500 stands for zero in the data rows.
Here are some points:
"963 999 761 433 519 114 654 524 37 385 671 945 714 340 511 318 294 587 686 487 416 542 999 353 678 999 655 0 561 999 456 553"
"151 204 261 468 561 904 505 535 909 575 379 257 352 698 457 508 496 420 577 591 467 550 202 621 469 166 401 905 421 192 561 518"
"400 540 641 489 425 370 532 485 570 483 425 507 672 362 428 336 502 485 527 476 652 505 675 510 341 471 545 444 495 578 404 411"
"635 836 595 377 409 118 457 469 249 337 705 599 770 462 577 308 464 558 527 458 462 544 811 529 387 870 625 149 631 779 482 487"
"496 627 628 575 495 612 567 474 264 529 415 546 634 479 556 479 441 805 528 507 556 666 624 339 606 432 615 125 652 417 407 607"
"913 881 733 469 646 303 625 239 27 200 591 917 833 441 406 436 600 741 507 498 233 290 999 449 497 835 540 0 484 698 458 556"
"759 826 569 530 400 341 480 743 381 377 573 495 764 632 459 293 380 736 661 542 408 289 999 504 542 679 743 128 470 723 408 613"
"798 582 488 659 503 219 547 339 368 662 650 498 543 492 495 572 528 521 681 346 532 438 688 322 647 760 643 230 367 464 295 550"
"641 844 576 453 361 534 436 561 254 511 409 677 574 642 516 407 396 682 765 588 511 402 763 490 606 729 535 193 501 753 438 565"
"201 173 271 666 599 800 414 578 738 547 279 280 297 631 637 726 593 411 524 504 414 621 60 555 419 178 449 922 410 68 877 400"
"806 690 531 452 354 433 434 524 328 409 609 469 655 530 438 374 427 502 557 419 516 440 713 307 521 630 469 315 486 774 461 562"
"484 450 565 709 391 545 526 475 399 558 449 577 629 523 498 428 590 536 575 580 509 595 658 463 541 422 490 540 482 640 577 474"
"747 474 536 426 286 432 336 275 619 416 769 296 395 416 498 501 520 686 424 297 585 492 336 243 601 537 287 374 328 785 727 567"
"889 999 709 269 323 160 493 425 0 369 456 646 813 316 440 191 585 644 679 537 537 521 818 463 720 868 510 96 545 991 341 564"
"85 0 267 486 616 863 504 383 999 601 382 158 182 511 532 801 730 343 308 484 588 563 0 542 368 78 386 999 423 0 606 463"
"556 664 654 245 674 493 432 451 360 287 471 597 560 418 539 407 519 562 753 464 347 408 621 391 622 630 442 399 441 831 370 591"
"354 95 332 700 590 717 421 540 999 539 392 411 241 593 396 890 810 417 268 438 304 662 0 680 349 0 257 968 495 29 736 716"
"531 122 347 427 217 460 261 274 866 494 797 157 253 502 406 646 618 653 318 346 661 392 187 251 552 443 221 787 196 561 737 444"
"660 850 712 614 390 450 499 480 182 658 439 319 621 419 340 462 711 542 749 472 445 573 658 523 488 766 528 364 343 598 318 458"
"925 999 752 379 536 279 599 516 0 368 628 765 811 450 516 153 246 666 673 523 354 312 999 319 638 999 850 0 701 999 440 602"
"341 127 282 616 519 636 475 538 777 376 488 302 223 377 443 642 605 448 377 573 694 561 105 408 519 260 302 766 381 339 592 337"
"237 125 555 692 539 558 479 487 925 489 428 323 482 308 457 623 553 393 302 551 606 469 315 521 381 199 308 999 457 200 514 489"
"867 876 686 380 330 314 632 470 35 550 482 714 874 507 338 250 449 590 657 468 563 262 999 275 456 831 752 87 659 877 411 479"
"278 338 432 600 541 452 324 319 502 478 656 383 595 551 563 606 617 421 540 503 503 736 279 516 341 480 216 836 477 357 526 631"
"525 907 583 521 546 569 454 337 99 528 465 626 616 447 647 423 391 816 528 555 659 568 709 270 706 501 594 5 618 571 381 428"
"46 0 343 735 666 754 374 583 999 422 398 303 251 585 346 701 603 191 309 473 580 908 0 640 481 265 258 995 389 0 614 488"
"444 163 465 572 559 397 526 374 721 711 496 373 202 662 475 804 596 324 516 318 471 518 81 534 526 320 519 828 323 30 376 525"
"326 285 479 455 514 648 510 407 692 442 425 487 348 594 536 641 631 415 487 564 478 522 373 508 531 256 508 786 529 191 496 583"
"999 999 830 342 375 111 719 686 0 403 536 999 757 310 542 231 364 726 564 536 363 317 999 369 559 999 751 0 649 999 401 519"
"447 421 441 433 596 604 263 540 694 602 410 342 397 567 462 643 545 460 469 586 497 348 263 604 492 438 468 676 528 496 595 506"
"455 306 516 450 591 567 393 509 573 508 331 502 354 433 553 555 644 437 695 591 464 310 298 382 721 356 745 598 426 500 424 616"
"42 51 402 695 670 884 451 402 944 746 282 250 355 577 689 761 626 560 297 583 713 854 0 518 610 0 402 911 461 0 554 379"
"210 119 441 505 568 679 536 472 836 625 339 303 273 511 595 696 623 357 464 518 514 520 42 538 431 151 494 999 374 0 592 582"
"233 0 451 449 650 760 496 441 871 570 335 458 203 621 420 705 780 295 478 531 574 586 42 534 506 72 337 999 456 0 527 521"
"260 0 321 676 567 852 521 547 879 670 461 312 220 749 477 711 498 322 439 635 587 631 0 727 460 61 459 999 392 0 492 376"
"753 854 565 258 338 315 556 507 242 567 695 632 726 458 506 365 330 624 514 454 410 243 741 356 538 689 616 98 582 777 460 414"
Here are 19 more points, each followed by its number:
"456 570 538 410 508 511 480 460 496 459 491 387 634 480 409 545 364 406 364 475 441 617 453 469 228 640 337 622 598 470 603 464" 0
"887 803 586 410 394 356 674 552 340 316 318 643 798 355 475 444 580 698 457 701 236 224 982 494 541 516 527 161 601 720 473 431" 1
"172 204 486 601 513 518 432 473 567 406 702 447 414 599 611 726 722 425 459 510 547 779 93 436 407 406 371 931 354 266 542 540" 2
"916 999 777 354 507 154 353 637 45 455 485 827 684 491 619 261 282 689 642 387 415 323 999 421 866 760 797 0 600 999 395 702" 3
"621 631 655 457 703 453 666 331 342 304 475 678 579 412 383 576 651 698 431 482 265 349 782 569 507 580 346 296 534 461 524 424" 4
"430 11 260 545 650 797 400 644 763 759 503 410 201 706 443 638 615 430 448 503 527 578 0 637 573 108 477 737 422 52 735 520" 5
"52 0 258 688 632 816 411 553 999 558 499 190 256 521 586 791 646 269 542 598 525 736 0 609 345 99 287 999 369 0 710 156" 6
"955 999 643 100 302 207 665 610 0 280 569 646 880 297 369 76 269 500 670 543 387 380 999 295 621 999 645 0 638 999 323 502" 7
"300 61 377 597 556 565 463 568 746 553 618 361 368 704 450 747 736 409 434 483 441 587 149 623 453 42 436 881 392 119 557 560" 8
"458 558 499 397 421 722 669 431 477 399 328 277 489 480 606 488 443 433 556 436 565 373 502 537 563 536 533 579 550 326 500 315" 9
"305 436 93 398 316 363 530 511 554 504 203 547 445 362 321 563 663 426 177 500 694 724 356 567 642 274 541 653 363 297 522 490" 10
"843 999 601 270 511 276 742 532 0 277 663 707 977 410 509 225 257 752 733 520 345 545 999 286 702 999 562 0 559 999 154 545" 11
"459 720 629 478 474 152 384 424 210 376 342 594 709 368 436 223 377 657 429 493 524 384 729 444 575 797 580 97 508 763 414 584" 12
"823 999 616 515 349 363 569 432 0 499 512 740 862 482 477 290 427 689 494 416 527 413 904 392 377 826 614 0 633 968 538 484" 13
"903 999 758 147 322 238 550 468 185 359 655 647 689 387 494 270 408 589 562 450 527 527 999 378 587 966 576 99 740 999 286 677" 14
"666 818 533 480 460 372 598 553 241 416 513 576 671 437 650 357 415 655 619 515 478 484 723 447 431 725 606 409 522 743 682 413" 15
"323 395 397 516 577 634 447 530 719 512 726 399 383 621 541 558 446 396 522 565 478 498 248 640 490 425 402 665 554 273 433 416" 16
"233 464 485 623 708 738 449 409 537 682 334 379 418 599 670 575 546 655 437 532 596 663 361 571 627 105 410 511 512 290 559 436" 17
"239 184 278 608 559 532 381 380 787 750 419 490 238 587 546 505 547 487 289 498 747 564 167 665 378 69 492 882 296 159 438 481" 18
Which two of these numbered points are nearest to each point below, ignoring the direction in which the first points spread most? Their numbers follow each, nearest first.
"525 731 591 217 272 497 490 564 87 446 581 620 617 350 815 426 528 631 601 520 869 303 999 713 518 999 564 0 496 834 461 404" > 9 6
"402 19 329 624 532 515 450 384 787 687 594 299 260 625 567 973 630 306 653 424 517 382 65 563 482 280 479 942 283 0 522 481" > 8 16
"145 0 367 604 834 814 490 336 999 504 434 483 260 508 394 930 822 455 275 520 209 505 66 754 276 0 205 999 366 0 760 395" > 4 1
"919 999 798 247 515 0 430 359 0 405 709 766 736 494 515 376 448 687 621 438 259 428 999 296 655 988 701 19 569 999 439 783" > 8 14
"93 0 369 597 564 999 434 291 999 685 351 313 229 636 536 817 664 317 375 391 698 774 0 621 232 0 234 999 521 0 752 452" > 13 0
"847 869 595 400 529 216 479 360 157 251 553 692 674 387 484 428 380 686 617 663 64 0 999 466 514 901 472 0 557 964 271 689" > 4 1
"0 0 147 551 761 777 372 537 999 648 693 314 235 578 465 675 566 402 361 553 528 576 0 672 389 95 273 999 457 0 491 322" > 16 6
"210 131 395 671 609 551 390 391 928 695 516 513 289 589 558 549 558 389 393 648 584 588 39 709 399 0 407 974 350 96 507 484" > 18 8
"195 0 123 885 410 649 651 296 999 953 400 247 179 686 640 994 610 274 426 347 557 551 0 268 421 61 199 941 434 0 459 323" > 13 6
"330 386 519 521 523 635 524 434 648 487 465 344 422 519 416 505 450 398 474 500 533 738 332 447 173 662 344 561 572 396 545 451" > 0 13
Now 19 new points, numbered from 0 again:
"294 204 260 409 586 656 419 448 818 651 599 384 308 557 524 779 583 427 317 505 450 496 112 630 454 15 585 895 435 80 714 637" 0
"982 999 743 160 495 130 545 417 0 423 741 927 918 482 495 313 558 872 596 301 261 278 999 412 553 999 917 0 674 999 391 810" 1
"88 0 186 779 495 943 528 607 999 706 314 108 135 589 473 836 690 347 362 550 636 580 0 691 310 0 293 999 345 0 776 534" 2
"687 593 663 416 460 433 615 506 587 332 600 674 581 404 462 552 592 503 302 584 198 221 861 545 624 476 408 395 537 595 388 547" 3
"176 92 245 723 637 720 461 624 990 626 297 366 252 457 439 609 570 405 292 469 571 430 0 586 470 123 515 899 471 203 609 278" 4
"0 0 182 756 562 732 328 638 999 599 283 61 104 479 580 836 597 299 397 638 471 466 0 636 286 0 294 999 420 78 696 356" 5
"117 0 250 586 662 672 379 545 999 597 492 247 243 496 508 726 618 323 390 440 634 659 0 717 255 85 366 999 470 0 551 352" 6
"221 0 326 638 445 660 574 433 992 722 419 219 131 579 520 775 548 340 370 587 639 517 0 647 287 0 435 999 386 0 585 420" 7
"746 999 625 348 374 212 567 542 47 375 727 664 725 470 625 201 337 645 648 411 574 416 999 421 443 999 583 0 667 898 304 487" 8
"610 520 410 546 687 546 363 598 429 425 691 626 540 558 419 409 508 555 588 559 358 665 492 471 506 689 617 485 483 657 322 541" 9
"685 567 446 503 550 774 535 647 412 636 619 589 450 576 384 390 412 541 513 559 370 453 597 552 625 531 606 267 577 564 572 474" 10
"861 896 746 386 510 261 430 756 118 390 406 780 624 420 564 261 278 704 658 500 477 268 927 425 716 574 792 23 678 999 448 697" 11
"751 984 662 288 549 322 621 435 15 196 610 585 812 320 499 136 353 653 691 458 436 399 999 266 629 999 517 20 324 999 348 536" 12
"687 669 576 396 437 475 311 445 248 482 407 589 681 671 509 364 452 567 564 529 550 408 528 452 653 475 614 304 558 728 475 541" 13
"118 0 178 683 588 839 445 505 999 663 400 244 63 746 440 894 540 363 350 639 523 603 0 771 420 0 406 999 463 0 599 467" 14
"930 915 782 441 385 316 453 540 13 387 605 745 635 538 480 254 225 544 620 481 520 381 999 453 762 946 747 40 661 999 360 597" 15
"31 2 386 511 588 558 433 594 833 467 472 317 303 359 504 551 765 400 461 454 402 613 0 525 365 255 269 999 405 218 549 419" 16
"778 860 871 285 367 279 733 454 18 468 507 622 556 557 417 142 524 479 556 341 398 459 999 435 445 629 837 0 540 761 541 504" 17
"258 0 386 656 470 694 579 461 999 451 430 307 291 451 342 846 707 402 297 710 281 347 77 794 564 0 313 977 369 211 399 484" 18
Which two of these numbered points are nearest to each point below, ignoring the direction in which the first points spread most? Their numbers follow each, nearest first.
"999 999 721 360 324 321 557 474 0 400 642 839 794 427 536 301 479 606 450 446 206 400 999 375 598 941 458 0 596 999 559 794" > 0 3
"245 149 309 471 630 647 505 562 856 697 467 305 248 617 536 651 370 275 478 651 436 514 264 552 451 283 461 798 526 207 487 397" > 14 7
"883 999 761 287 509 238 347 518 0 456 657 661 685 456 554 237 237 722 657 551 466 430 980 283 664 999 680 0 611 986 346 596" > 15 8
"857 999 675 388 341 222 551 641 80 295 494 713 902 326 459 209 519 728 619 490 387 432 999 358 582 844 547 132 626 999 369 655" > 16 6
"416 361 545 557 447 589 618 483 619 478 354 319 355 581 326 471 589 198 481 319 589 514 287 463 330 179 561 568 449 219 682 380" > 17 7
"999 999 617 424 403 327 539 619 0 568 778 861 817 489 366 0 205 698 742 547 388 437 999 351 684 999 879 0 685 999 470 618" > 10 9
"914 999 801 148 246 290 580 465 0 143 620 615 855 319 489 118 533 699 737 552 549 245 999 307 686 999 560 0 525 999 83 512" > 12 8
"591 741 694 333 514 544 644 488 280 385 589 596 675 524 403 236 299 510 552 642 547 472 761 466 640 812 531 151 573 693 380 650" > 15 12
"7 0 74 716 536 853 690 701 999 675 427 98 207 584 451 850 599 234 349 500 432 563 0 681 107 55 355 999 439 0 797 382" > 2 5
"999 999 730 466 406 54 672 490 0 399 584 746 741 433 427 131 137 678 671 560 426 372 999 346 497 999 682 0 594 999 257 366" > 7 6
